In the rows, zero is written as 128.
First come named moves, each a turn or a mirror, each shown by rows before and after it. For each pair of rows after them, which moves, in which order, take the first row to the second? The first pair is done for you.
U:
[126 146 117 130 136 134 136 142 112  95 138 155] -> [125 142 133 144 120 125 142 145 131  90 138 151]
[142 136 117 119 175 138 125 116 136 138 124 124] -> [137 116 147 148 140 125 138 132 164 133 109 110]
[139 138 123  84  74 101 122 111  89 125 156 168] -> [136 119 145 105  46  90 137 126 115 126 144 160]
[116 157 110 103 175 121 139 106 132 119 134 149] -> [100 136 146 147 127 104 159 123 173 114 117 128]
Q:
[118 144 117 119 122 121 131 113 133 116 140 136] -> [131 141 116 122 116 118 120 115 130 112 139 144]
[142 120 110 113  91 121 147 139  93 102 157 158] -> [131 121 132 143  88 133 150 151 112  92 156 147]
[114 148 123 105 124 119 172 113 164 133 104  97] -> [136 132  98  74 121 109 155 109 135 142 108 124]
[169 132 106 120 153 104 134 103 111 132 156 140] -> [179 115 119 151 134 107 124 117 116 123 155 134]
D:
[ 70 209 120 149 213 214  91 136 112  60 177 109] -> [ 60 201  77  23 140  96 172 110 183 146  74 117]
[137 124 121 113 164 114 121 111 125 144 114 131] -> [138 116 124 125 173 128 105 111 122 138 123 129]
[122 156 102  64 109  98 171 130 117 128 119 158] -> [178  84 117 131  93  95  90 137 128 145  99 147]
S:
[134 124 106 125 139 151  85 141  89 109 134 125] -> [132 114  95  87 132 122  95 128 107 142  99 118]
[136 113 126 130 111  84 141 170 107 167 122 140] -> [130 126 137 139 116 101 147 181  93 139 151 146]
[113 117 137 117 141 110 141 116 158 140 101  93] -> [ 99 139 149 128 147 136 154 135 135 105 140 105]
[144 116 101  85  87  93 140 142  92 120 133 191] -> [157 101 120 143  98 124  97 154  84  98 156 181]
Pairs:
Each pair is two moves apart.
[152 105 143 173 135 127 108 142 150 147 103 120] -> [142 146 100  88 164 128 135 121 113 154 119 149]	U S
[117 133 148 149 174 144 119 110 155 142 178  77] -> [133 125 118  95 173 114 125  91 158 177 155  96]	Q D
[110 117 134 103 104 116 165 115 142 121 113 127] -> [109 108 148 138 122 135 137 118 153 123 109  97]	D Q
[101 158 158 118  95 111 187 149 147 123 146 137] -> [112 129 162 133  93  96 168 135 182 146 114 110]	D Q
[125 130 121 111 161 122 122 106 144 147 104  98] -> [126 126 117 101 137 108 140 106 146 149  96 111]	S D
[148 125 116 131 146 137 112 117 112 126 144 141] -> [134 122 139 145 109 111 149 133 146 120 125 131]	D U
[118 148 100 108 138 155 128 136  91 107 179 194] -> [165  76 101 138 108 121  76 129 118 148 133 187]	D D
[123 105 132 150 158 127  55 118 162 141 138 124] -> [126 114  93  73 112  88 102 124 141 146 138 173]	S Q
[165  88 135 138 147 142  87 108 128 143 121 122] -> [140 131 121 111 168 167 120 114  95 115 162 142]	D Q
[134  79 134 148 105 108 126 133 172 140  83 130] -> [120  96 126 116 127 105 132 114 182 158  71 126]	D S
[132 103 100  77 123  92 151  87 166 166  98 116] -> [101 138 144 157 120 160 175 139 128  75 182 129]	S U
[ 88 146 152 122 109 122 179 119 157 141 113  98] -> [120 138 152 163 132 169 124 137  94 107 168 121]	Q S
[105 130 180 196 103 150 157 168 162  79 145 105] -> [103 179  91  45 160 130 177 111 110 125 138 143]	Q Q
[131 112 128  90  93 101 152 142 116 122 161 142] -> [128  92 162 149  99 112 132 149 144 115 150 104]	D Q
[188  97 110 164  94 143  98 163  82  77 168 174] -> [173 105  83  83  62  75 158 147 118 120 115 179]	D D
[103 144 126 124 147 143 130 144 137 128 129 119] -> [125 124 108 111 131 130 110 145 114 133 135 147]	Q Q
[126 142 133 129 115 115 158 144 134 135 127 141] -> [146 135 133 151 140 138 108 139 120 128 141 137]	U S
[135 132 116 117 168 124 121 101 135 157 119 118] -> [150 132 108 115 160 128 119 119 105 135 152 144]	S Q
[157 129 148 126 108 108 113 153 139 142 119 126] -> [135 150 154 117 126 112 134 144 152 147 117 102]	Q Q
[142 122 132 147 128 143 116 138 102 110 159 147] -> [119 133 134 120  97 118 165 144 126 117 140 143]	D U
[112 137 181 192 132 162 115 144 143  93 127  86] -> [101 147 145 105 143 110 149 103 171 152  68  77]	Q D
[128 120 106 167 203 167  60 103 115 119 126  85] -> [161  95  54  86 144  99  80  94 100 162  93 141]	S Q
[140 128 129 115 109 185 144 142 109 118 176 176] -> [171  80 128 125  82 155 116 142 133 150 133 168]	D D
[124 144 129 125 103 116 164 154 127 106 153 149] -> [126 148 134 147 131 137 153 152 125  94 162 135]	S D
[160  90 127 118 118 131 120 100 130 147 158 130] -> [145  96 151 143 112 137 137 111 154 139 151 108]	U Q
[167 128 107 131 105 130 122 141  65 108 145 182] -> [154 135 127 162 127 153 114 142  62  89 157 165]	Q U
[110 124 127 150 148 141  84 127 132 153 148 108] -> [ 79 137 143 145 127 128 138 136 153 141 144 101]	D U
[158  99 127 142  90 130 148 147 131 124 158 168] -> [143  98 148 152  95 117 158 137 178 143 125 132]	Q S
[140 115 113 109 147 121 102 112 117 147 121 135] -> [113 119 150 147 101 116 153 144 143 121 122 125]	S U
[110 127 145 152 134 145 119 125 150 132 107 101] -> [126 130 110 116 154 154 101 111 114 140 118 130]	U Q
